128 stands for zero in the data rows.
Some points, one per row:
[171  94   0 113 171 129  95 148 130 120  72 140 120 108 189 144  90 184
  79 106 141 135 126 175 110 113 147]
[122 132 122 143 123  98 143 139 117 135 162 137  72 121 163 181 159 173
 124 154  97 185 133 140 104 107 112]
[142 117  87  88 135 133 146 129 136 104 101  91 104  75 124 124 103 149
 107 118 123 128 149 101  94 130 160]
[141 133 121 128 156 146  97 120 136 123 143 116 181 133 118 113  98 145
 158 150 162 127 143 136 147 108 100]
[163 108  95 140 109 100 124  90 123 148 118 166  73 112 128 143 119 130
  76 151 114 135 119 147 121 123 104]
[108 172 160 138 126 132 108 149 115 133 175 118 199 131 133 131 116 133
 158 137  98 147 191 145  88  87  85]
[136 129 133 156 112 134 102 140 113 138 120 171 129 140 156 136 114 147
 130 134 164  96 102 154 123 108 142]
[133 123 100 112 131 105 135 133 116 115 112 143 105 106 127 143 129 131
  63 119  59 130 128 107  94 146 151]
[143 137 121  75 138  93 162 140  93 127 110 153  70  94 162 163 161 139
  87 142  67 150 127 108  91 159 153]
[130 138 103 120 131 118 122 137  98 137 149 172 118 129 143 172 154 176
 117 210 133 142 121 130 137 134  89]
[144 142 188 145  95 138 128 113 132 146 135 140  94 139 106 126 131 112
 126 171 131 112 135 130 126 127 100]
[129 139  94 132 124 127  62 152  98 129 124 135 146 145 161 139 131 154
 119 143 173 109  85 142 132 132 136]
[119 116  78 130 150 125 155 139 129 134 135 124 109 118 153  95 158 129
 111  82 145 139  93 143 144 173 159]
[ 85 175 158 127 140 104 156 177 156 109 133  83 169  71 143 142 129 155
 166  90 112 153 160  70 113 158 117]
[174  96 112 143 123 146 129  95 136 142 131 116 172 146 132 120  92 135
 133 176 108  89 158 193 129  64  47]
[127 139 132 135 123 130 136 118 146 147 151 109 171 139  97 126 140 128
 153 154 101 132 150 119 127 120  97]
[116 110 219 100  85 127 117 129 128 129 123 125 101 157 120 134 114  91
 144 180 145 113 135 158 112 153  96]
[132 134  95 129 145 148 124 117 147 130 143 112 194 125 125 111  81 143
 158 113 175 105 135 147 148 150 106]
[140  92  89 114 134 162 116  92 153 142 128 113 182 144 116 121 113 131
 146 104 148  87 152 153 145 118 105]
[132 144 157 123 114 111 122 133 137 144 123 127 111 135 147 121 141 143
 175 136 129 123 120 111 108 136 139]
[114 123 117 108 130 120 154 153 146 126 138 131  73  87 138 132 148 141
  81 117  69 129 131  95 105 137 151]
[126 125 139 115 137 146 131 144 141 110 142 100  86 135  74 116 131  83
 126  90 126 128 110  90 127 132 151]
[130 152 177 139 101 117 148 135 117 139 139 136  95 144 122 136 178  87
  90 180  79 166 105 154 135 124  94]
Here are 16 more points, each followed by its number:
[ 91 113 158 122  98 142 127 127 136 140 118 142  95 138 103 129 136  82
  82 138  99 134  96 144 121 109 141] 0
[178 107  45  92 164 112 150 108 151  93 109 120 134  95  99 132 120 110
  48 141  49 147 146 120 151 111 149] 1
[114 143 101 137 131 117 148 128 135 127 113 111 168 122 107 107 128 133
 137 114 106 122 110 126 131  98 145] 2
[145 125 141 118 124 133 156 116 151 133 111 124 113 121 144 123 123 134
 123 151 129 137 163 165  93 140 120] 3
[ 96 159 150 134 166 156 146 151 112 117 204  59 193 157 102 105 208  97
 141 114  67 186 108 132 199 150 103] 4
[121 107  84 101 176 167 184 119 180 113 137 124 166 104 103 111 133  99
 143 111 106 137 101 140 175 154 144] 5
[133 138 129 171  84 116 118 154  87 149 142 160 119 146 188 112  97 164
 159 119 198 117 110 114 126 154 133] 6
[127 134 181 140 110 147 102 139 102 128 130 124  99 148 149 107 143 124
 127 121 151 135 114 119 128 145 118] 7
[157  72 151 156  90 171 192 108 171 171 160 127 121 125 117  83 138  94
 143 138 151 171 126 133 163 136  78] 8
[128 112 143 138 139 123 158 124 157 141 154 119 121 101 130 109 139 103
 136 102  94 161 160 142 155 134 101] 9
[114 125 113 113 149 126 116 144 136 130 126 117 100 123 109 107 138 123
 122  99 124 130 121 111 112 131 163] 10
[145  95 144 112 113 135 150 108 162 146 147 119 105 120 132 137 124 143
 126 151 149 130 110 161  97 125 100] 11
[114 147 118 144 140 121 127 151 112 117 166 100 159 125 167 148 136 155
 174 115 151 170 101 154 136 123 130] 12
[119 166 141 138 143 118 124 165  94 119 136 128 117 124 139 114 142 160
 201  75 147 144 129  96 127 153 141] 13
[ 95 127 156 136 154 108 108 129 118 124 125 133 126 148 126 119 125 136
 156 146 131 132 148 130 119 125 144] 14
[110 130 139 132 115 126 171 128 129 117 129 126 115 133 101  97 149  96
 123  98 121 132 112 116 156 152 155] 15
Which three of these numbered points are nearest to each point below by angle, seen from the average point of the first points? Their numbers follow each, nearest first.
[127 146 119 134  98 140 130 147  92 101 130 165 134 124 178 116 121 186
 161 131 172 171 114 145 104 142 137] > 6 12 13
[119 130 148 164 133 118 128 147 133 127 147 165 133 161 114 133 129 124
 147 156 115 161 148 125 136 105 118] > 14 4 8
[ 95 158 123 158 140 111 127 142  89  92 162 119 193 129 185 165 168 147
 204 117 160 160 102 151 128 129 103] > 12 13 4
[131 133 142 132 115 147 133 124 144 125 124 117 132 138  99 105 166  89
 108  91 113 120 117  99 158 139 130] > 15 4 10
[118 133 147 117 120 142 158 149 163 124 127  99 102 118 112 116 150 100
 123  85 126 134  99 127 167 121 152] > 15 10 5
[130 136 148 108 133 122 127 146 135 133 116 133 110 137  92 139 115 102
 134 117 126 126 153 118 149 156 143] > 15 10 14
[132  97  78  97 147 131 177 114 148 130 147 111 169 121  91  99 166  90
 141  89 112 168 127 151 158 148 134] > 5 9 15
[139 125 175 130  94 134 134 102 147 123 107 154  95 149  85 129 138 112
 110 163  99  84 140 151 143 109 115] > 0 15 3
[101 172 214 143 115 134  72 137 102 147 118 132 127 183 128 110 121 104
 149 116 159  90 111  95 118 142 147] > 7 14 6
[149 149 152 143 131 125 137 117 142 149 117 135 132 123 139  92  89 124
 124 139 138 119 140 132  94 115 112] > 3 8 6
[ 97 134 129 138 119 145  81 140  99 149  90 140 123 150 135 122  82 142
 147 125 212  88 176  94 128 108 129] > 6 14 7
[148 111  97  96 133 129 157 103 144 117 105 136 117  71 127 150 130 145
 111 119  93 116 119 145  82 126 153] > 1 5 3
[106 163 128 105 159  79 140 119 146 112 124  90 189  75 107 152 120 146
 139 110  73 132 157  93 101  88 159] > 2 1 10
[129 116 131 129 123 118 107 134 130 122  77 142 129 141 152 114 104 136
 125 106 167 103 112 104 105 139 156] > 6 10 7
